puz: .63, .54, -.34, .11, .89, .77, -.41, .26, -.09, -.29, -.77, .45, -.77, .14, .44, -.01
dogo: -.26, .20, .30, .10, -.66, -.87, -.01, -.27, .23, .24, .34, -.54, .34, -.44, .34, .17
taguk: -.13, -.31, .28, -.13, -.27, -.59, -.09, -.42, .17, .53, .58, -.37, .61, -.21, -.23, -.09
rori: .08, .09, .19, .09, -.58, -.16, .17, .09, .03, -.16, .13, -.21, .28, -.17, .09, -.58
Zukor: .05, .40, -.12, -.08, -.03, .32, -.30, -.03, .00, .14, .40, .21, .40, .13, .40, -.15
all Zukor: .40  2 11 13 15
all taguk: -.09  7 16
all Zukor: -.03  5 8
all rori: -.17  14
all rori: .09  2 4 8 15
all dogo: .34  11 13 15
all taguk: -.27  5

